In the rows, 128 means zero.
Each path below is one point turned by a fixed rotation once a step. After each direction that follows a path, write how fast that rotation turns it, in degrees per step (0 if it stays still).
Each turn is a multiple of 5 degrees from 10 to 175, or 0.
Each row of a path follows its step; steps can be skipped.
Rotation 1:
step 0: [124 133 125 120 141 130 125 121 134 116 115 140 132 122 123 142 132 135
 132 106 131 122 117 122 140 129 138 135 140 128 125 115 150 125 124 121]
step 1: [112 128 112 127 111 139 125 107 132 123 116 136 132 122 127 135 140 117
 130 141 119 137 126 128 138 126 128 134 125 130 136 136 126 119 134 146]
step 2: [136 140 125 135 127 128 133 112 135 145 128 130 138 124 112 138 121 124
 137 129 140 128 120 125 142 134 127 105 134 109 133 125 124 131 130 116]
step 3: [133 134 124 123 124 129 131 116 129 117 138 124 107 124 146 130 112 127
 145 125 123 132 127 140 138 110 136 120 117 122 132 129 136 113 133 132]
step 4: [139 126 124 132 132 119 128 127 121 137 133 129 127 129 130 123 156 119
 144 130 145 117 113 136 146 125 121 136 121 131 123 116 119 123 135 125]
step 5: [126 130 119 133 134 128 118 125 139 118 125 134 120 114 133 138 136 115
 134 122 124 121 141 134 109 129 116 122 125 118 135 102 140 121 123 126]
step 6: [130 132 125 126 140 120 141 128 131 119 131 128 141 111 123 138 147 134
 127 135 109 112 127 121 140 121 139 120 128 133 136 129 123 124 140 143]
step 7: [133 117 114 121 115 127 111 131 129 135 124 135 131 128 126 134 129 127
 128 123 115 133 112 121 128 120 114 114 145 121 141 129 127 111 138 118]
step 8: [137 127 131 137 119 137 135 123 147 112 142 137 141 134 142 130 124 114
 125 113 134 120 117 127 135 121 133 117 123 125 131 131 130 141 142 133]
step 9: [140 110 122 143 149 127 118 122 119 125 127 133 122 136 130 139 134 127
 134 133 134 138 132 148 145 123 123 123 138 129 130 138 140 125 134 131]
step 10: [141 141 131 147 126 125 117 118 134 122 132 128 131 128 121 135 132 115
 125 134 126 112 124 132 117 126 120 134 102 127 131 140 128 113 128 118]
Speeds:
[129 130 128 125 132 125 129 132 124 134 130 129 129 126 130 128 126 126
 126 130 128 125 127 133 126 126 125 131 122 128 129 122 132 127 127 131]
55
[131 130 130 127 134 128 130 128 127 126 131 130 128 125 129 126 126 129
 131 129 126 128 134 129 131 127 134 127 133 131 133 130 134 129 126 126]
120
[129 131 131 127 129 126 128 130 130 128 126 126 125 125 128 126 134 131
 130 125 128 124 132 127 121 127 128 130 133 130 127 124 124 123 130 130]
55
[129 126 127 126 128 122 123 127 133 133 130 131 126 131 125 132 128 131
 131 126 127 133 130 126 125 125 129 129 126 127 126 127 133 130 127 126]
155
